In the data rows, the value 128 means zero.
Some points, one per row:
[108 183  94 152 152 142 129  33 127 118 139 158]
[111 160 120 210 158 178  97 132 112  94   1 109]
[141 161  72  97 138 101 136  35 121 107 106 130]
[126  90 119 115 121 115 206  37 161 108 160 178]
[133 128 148  63 110 136 120  77 123 141 152 110]
[154  76 127 100 168  96 106 142 135 147 217 135]
[113 139 119 141  96 153 130   0 134 129 151 136]
[156 118  35 136 134 128 134  96 144 141 200 124]
[137 115 160  95 102 119 119 202  99 130 208 111]
[189  63 151  64 100  98 115 128 114 111 200 117]
[ 93 109  68 179 128 182 138 199 137 125 101 152]
[ 83 156 157 162  57 188 105 166 128 138  47 126]
[128 124 108 137 155 118 125 106 203 135 114 126]
[ 90 111  71 139 188 114 158 146  99 139 178 163]
[164 153 146 104 125 134 162  80 134 148 123 143]
[162  80 145  89 170  72 128  43 130 103 213 141]
[ 35 128  81 139 119 122 144 255 120 128  58  89]
[166 104 120 149 141 119 193  41 155 138 168 186]
[124  88 190  70 128 133 132 151 137 123 147 141]
[135 155 116 177 133 138 128 120 137 130  78 148]
[149  47 126 100 140  54 171 255 126 123 153 165]
[152 100 140 117 135 120 135  54 135 108 115 130]
[110 157 143  88 180 140 112 191 115 146  73  88]
[151 109 220 136  92 111 136  75 141 135 165 190]
[100 118  91 154 110 117 189  73 194 146 192 204]
[ 56 136 156  98  98 161 117 255 132 142  85  65]
[108 109 111  86 111 130 132 131 124 112  81  84]
[ 93 147 132 219 100 177  98 179 115 130  48 160]
[108 125 132 159 119 163 143 146 126 112  69  71]
[124 146 128 100 132 130 140  73 137 126 168  91]
[152  94 139 128 164  90 140  82 136  83 228 157]
[116 172 118  99 141 131 134 166 130 120 120 125]
[102  97 112 160 125 129 113 184 130 154  44 210]
Then 12 other points, each followed by its number:
[106 173 195 228  81 168 123 183 111 135  21 175] 0
[126 117 210 135 114 132 127 100 130 130 152 148] 1
[124 149 135 187 176 137 139 196 109 124 103  84] 2
[117 101  38  82 179 159  82 207 129  86 125  82] 3
[168 132 206 174 106 138 112  72 145 109 163 175] 4
[ 74 164  85 255 137 161 159 131 112 121   0 140] 5
[150 113 170 146 103 115 136 112 182 135 155 181] 6
[112 117 105 144 109 109 135  64 151 138 147 144] 7
[141 132 154 130 122 130 130  90 140 121 130 145] 8
[157 135 121 138 135 105 119  87 142 145 119 123] 9
[ 55 173 118 255 120 188 128  26 117 117   0 171] 10
[144 208 158  37 153 143 117  94 110 140 219  44] 11
Which of these numbered points is nearest to each point below, ignoring the direction in which the first points spread most? Its number follows each.
[127 125 221 120 126 131 136  88 128 140 197 159] > 1
[147 177 156  37 168 139 110 140 114 133 239   0] > 11
[134  45  75  90 126 129 111 240  94 127 150  14] > 3
[192 135 105 136 115 145  85 176  95 125  53  85] > 9
[159 142 129 181 101  86  84  43 128 175 124 144] > 9
[128 172 189  65 132 163 143  62 145 150 191  61] > 11
[128 137 128 126 163 119 115 233 105 130 129  72] > 2
[150 112  92 169 175 125 131 171 119 118 131 106] > 2
[ 84  88 105  24 168 103 118 200 128 120 107 103] > 3
[180 110 112 106 183 116 122   0 156 128 112 154] > 9
[ 94 102  66 133 114 107 118  86 138 128 154 150] > 7
[116 117  80  84 173 114  96 187 108 127 148  31] > 3
[130  87  35 232 126  94 108  96 154 110   0 245] > 5
[141 141 129 255  81 192 114 147 135 119  17 181] > 0
[102 154 193 210 103 128 115  76 116 149  90 137] > 0
[100 186 253 148 176  87 125 141 138 165 155 185] > 1
[159  95 181 137 132 126 133  90 150 152 196 100] > 1
[147 147 139  89  96 128 111  69 126 104 152 106] > 8
[191 105  89  59 164  81 144 172 102 115 174  88] > 3
[ 66  76  85 255  87 142 119 111 131 152  37 201] > 5
[172 141 187 178 119 141 112 141  95 127 111 130] > 4
[157  63  94  78 182  54 140 164 118 126 218 131] > 3
[142 124 172  69  94 151 140  64 133 160 239  92] > 1
[137 104 116  78 146 126 129 147 100 103 180  80] > 3
[108 163 117 115 160 144 100 188 106 141   0 153] > 9
[111 106 119   0 102 118 135 255 107 149 144  26] > 11
[197 152 117  84 103 166 128  56 129 152 142 112] > 9
[108 122 154 130 128 134 161 138 101 102 109 111] > 8
